rotation ticks, each row followed by its count of ticks:
The counts run from 0 to 456.
[  0  17 -15   0   1   2   9  12  14 -10 -16  22  -7  -2   1  18  22   6
 -16   4 -25 -14  17  -3  11  25  16   2 -23  -3  -8  19   0   5  -9  33
  15  -3]  300
[  0   0  -5   7   5  11  15  21  23  -3 -20  14  -4   8 -11  18   8   8
   5 -18 -23 -16  -4 -10  10  12  23   8   7  -5  -2  22  25   9 -16  20
  30   9]  382
[-12 -27   5  18  -9  21  24  10   0 -16 -17  -5 -13  30  11  -4   4   2
  12  11   1 -16  -9   6 -10   0  12   0 -15   8   4  32   5  -2   2  34
  18 -11]  227
[ -5  -9   3   2 -12  24  15  25  14 -15   0  -3 -19  16  25  17  14  -1
  12   0  -6  -8   2  -2  -5  17  19  16  -4 -17   3  26  -1 -14  -2  21
  26 -16]  34
[-15  -5   6  18  -2   4  29  18  17 -14 -17   2  -1   5 -14  14   7  11
 -19  -8 -32   3  15   9   3  15   6  -9 -13  20  -8  21  -2   0   3  36
  12  -7]  104
[ -3  14 -24  -8   0   9   5  28  13 -19 -17  13   0   0  -1  13  10   3
  -7  16 -13 -10   9 -13   3  22  13  19 -33   7   7  29 -11   6  -6  24
  16  -9]  303
[-14   6 -15  32 -17 -10  16  38  19 -16 -16  -5  -6  19   3  15  10   3
  -7 -13  -8 -17  -2   4   9  15   8   9 -18  11  -5   3   8  10   0  32
   4   7]  62
[ -9  -5 -13  -1 -17   1   8  14  -1  10 -33 -11  -2  29   5   7  20   3
   3  11 -15 -22  13  -1 -11  -5  21   8 -31  17   0   9   2   4  -8  23
  12 -15]  214
[-12 -10 -20  -5  -9  -3  10   3  -4 -12 -38   8  11  14  -9   8  11   6
  -3  21   3 -17  -2  -6 -24   9  11  -5 -11  13  -4  32   0   2  20  33
  12 -12]  315
[  3  -2   0 -16  -2  24  10  14  17 -19 -16  15  -3  -6  11  15  -5   2
  -9   2 -16 -11  10   0 -11  20  29   1 -29   6 -10  21 -11 -13   1  25
  27 -14]  116
[  4  15 -24  -6 -14   1   4  16  -8  13 -27   9  -5  30   7   7  27  12
   3   1  -5 -29   4  -6 -11   1  23   4 -17  -3   5  24   2   9  -7  24
  15  -5]  403
[ 10  16 -20   3  -2   5  10  45   4 -13 -25  -8   5  22  -2  16  -4   2
   7 -18   6 -26  -8  -2 -13  11  14  16  -7   8 -11   9   2  -3  17  23
  15  -1]  164
[ -8   3  -7  -9   0  14  15  17  18 -11 -31   0   4  16  -4  22  10  -8
  11 -12   2 -30   8   0 -23   0  11  11   3   8 -17  14   6 -21  25  18
  15 -11]  355
[-20  -7 -10  15  -1  -5  13   9  19 -18 -19  18  -9  14   0  22  15  -5
   1   9  12 -22 -17  -7 -22  22  19   7  10  -8  -3  27  14  -9  14  25
   2  -5]  273
[-13 -21  -1  18 -14   3  21  11  15 -16 -18   3 -14  24  20  15   7   4
  10   1   2 -14 -15   2 -18  17  18   5  11 -17 -13  24   9 -12  18  27
  12  -1]  41
[-10  -3  -5  14   5  14  17  12  29 -14 -23   8   5   0 -22  11   7   3
 -13  10 -16 -16  18   2  -2   4  17   3 -21  26   2  25   4   0  -8  28
  19 -14]  108
[-16 -12 -12  23  -1   6  27  12   3  -4 -21   2  -7  37  -2  -2  19   5
  14  15  -3  -3   0 -10  -1  -5   6   4  -6   9   2  42   1  14   6  36
  10   2]  416
[-12   3  15 -21 -23  18  14  10   5  -2  -6  -1  -2  20  10  15   8  -2
 -15  -5 -14 -10  -1  -9  -9  15  28  -8   8   0  10  20  16   0  12  26
  31 -18]  135
[-11  18  -1   5 -25   0  15  19  27 -15   0   6 -14  19   7  12  10  15
 -12 -19 -10  -1 -13   5   4  16  28  -5  -1 -18   6   9   9   6   1  33
  14  18]  54
[ -5  -9  -6 -15 -14   8   8   9   2   0 -35   3   6  15   9  22   5  -6
   1 -13  -9 -32  -2  -2 -19  12  17   1   2   5 -20  10  19  -9  22  25
  20 -10]  357
[-10  10  -2 -27 -27  19   9  17   6   9 -19   7  -1  16   5  21  14  -5
   2 -17 -13 -22  -2  -9  -9   8  23   5  11  -8  11  23  18   1  13  18
  23 -11]  363
[ -9  13 -14 -15  -6   0  12  24  -2  17 -29  -5  -3  24  -4  31  23  -9
   4  -7 -15 -18   4 -18 -12  21  19   9   3  -1  -2  13  10   3   6  18
  17  -9]  173
[-10  -1  -4 -22 -13   2  16  -2  -6  -8 -27  11   3   8  -4  13  19  12
 -15   6 -13  -6   3   3 -17  16  24 -19  -3  -7  -4  30   3   1  16  36
  25  -6]  319
[ -5 -16 -12  10  -1   8  15   6  21  -7 -15  -3   1  14 -15   8  11  16
   9  19  -7  -2   0  -3  -4  -7  29   1 -11   1  17  30   8  10 -17  30
  25   7]  423
[-11   1  14  24   7  22  24  22  23 -21  -5  -8   4  15 -14  14   3  -6
  -4 -12  -1 -15   2  -5   2   7  12   3   8  14  -2  20  20   3  12  27
  28  -7]  146
[-16   9  11  -4 -19  29  20  18  14  -9  -2   4   3  24   7  -2   0  -9
  -9  -8   1 -16  -9 -18   2   4  19  -5  -1  12  16  31   8   9  20  27
  25 -12]  139
[  7  -9 -13  -3  -9  25  10  21   7 -14 -23  12   6   6  11   5  -5   1
   7 -18   3 -36  -1   4  -9   3   7   6 -14  11 -16  20   1 -16  25  29
  20  -6]  352
[  2  -8  -2   6  -6  14  23  14  28 -11 -11   0 -12  17   9  11  -5  18
   5  -2  -7   3   1   7 -15   9  38 -11 -23   1  -4  15 -13  -7  -1  34
  15  14]  431
[ -8   3   0  21 -18  12  17  27  26   1 -23  -8  -5  35  16   2  -1   5
   1  -9  -3 -17   6  -3 -12  -8  16   3 -29  24  -3   4  -5  -1   1  21
   6 -10]  19
[-14   1   0  13   3   6  17  29   6 -28  -4   7 -21  18  16  20  15  -8
   1  -2   1 -13 -12   3 -12  28  12  19   0 -15 -11  25   1 -11  11  24
  11 -10]  267
[ -7  -8  -9   6   0  14  22   7  31  -8 -16   5  -5  12 -16  10  18  14
  10  16 -12   3   2  -4  -7  -2  33   4  -5  -7  13  30  -1   5 -14  26
  26  10]  424
[-17 -18  -7  22   7   5  26   6   6   1 -21  -4  -8  37  -4   3  14   2
  11  19   1  -4  -3 -13 -12   4  16  -3  -9  11   5  36   1   8   3  32
   6   2]  417
[ -3   3  -6  14 -17  12  15  22  27   0 -21   5  -5  35  19  -3   0  11
   0 -14  -8 -19   6   1  -8 -16  13  -3 -26  19  -9   9  -8  -1   8  25
  11   2]  18
[ -2  -2  -9   0  -9   7  23  22  27 -19 -18  -5  -3  23  -5   0  -3  20
   7   8 -10   8  -6   4  -6  -7  32   5 -25  -3   2  14 -12   5  -4  30
  22  21]  429
[-14 -10 -27   1 -18  -3   5  32  -2 -17 -23  20  -3   5   6  18  -1   8
   8   5  -5  -8 -12   1 -11  26   3  11 -14  -3  -4  32 -10  -6  10  29
   1  -2]  80
[-33 -15  -1  10 -13  20  26  20  17 -18  -6   0 -15  13   8  16  15 -10
  10   3  -3  -9   2   3 -11   9   6  14  -4  -1   9  28   2 -16  10  22
   8 -17]  456
[-11  -4  11  20  -6  20  21  29  14 -19  -9 -11   7  18  -5   5  -3   0
  -7 -12  -2 -12  -5  -8   5   8  10   1   4  20   3  22  22   9  13  29
  28  -7]  145
[-12  15 -14  27 -19  -7  17  34  10 -11 -10  12   0  14 -11   9   0  14
 -21 -12  -8  -6  -5   7   7  16  12  -5 -15  14   9  18   3  10   1  36
   3   3]  289
[-20   1  18   5 -12  19  27  18  22 -13  -9   4  -6  23   6   7   1 -10
  -5 -20 -18   0   1 -15   6  11   5  -4  11   6  -5  25   8  10  30  27
  21  -3]  142
[-19  -5  -2  18 -12   5  16   1  25  -7 -13   8  -3  19  -1  21  20   8
  -1  -2  13 -19 -13   0 -20   9  33  -2  12 -17  11  17  21  -8   2  24
  12   2]  46
[ -7   0  -3  -2 -15  13   5  18  12 -20 -17  -7 -15  30  28   2  21  -6
   5  14  -8 -22   1  -2   0  -3  18  20 -16 -10  -8  18   4   8  -4  18
  27 -12]  31
[-10  22 -11  29  -4  -7  18  33  14 -18  -9  11   0  18 -17  11   8  12
 -18 -11  -1  -9   0   6  -1  10  11  -2 -15  16   7  19   4   9   4  35
   2   3]  290
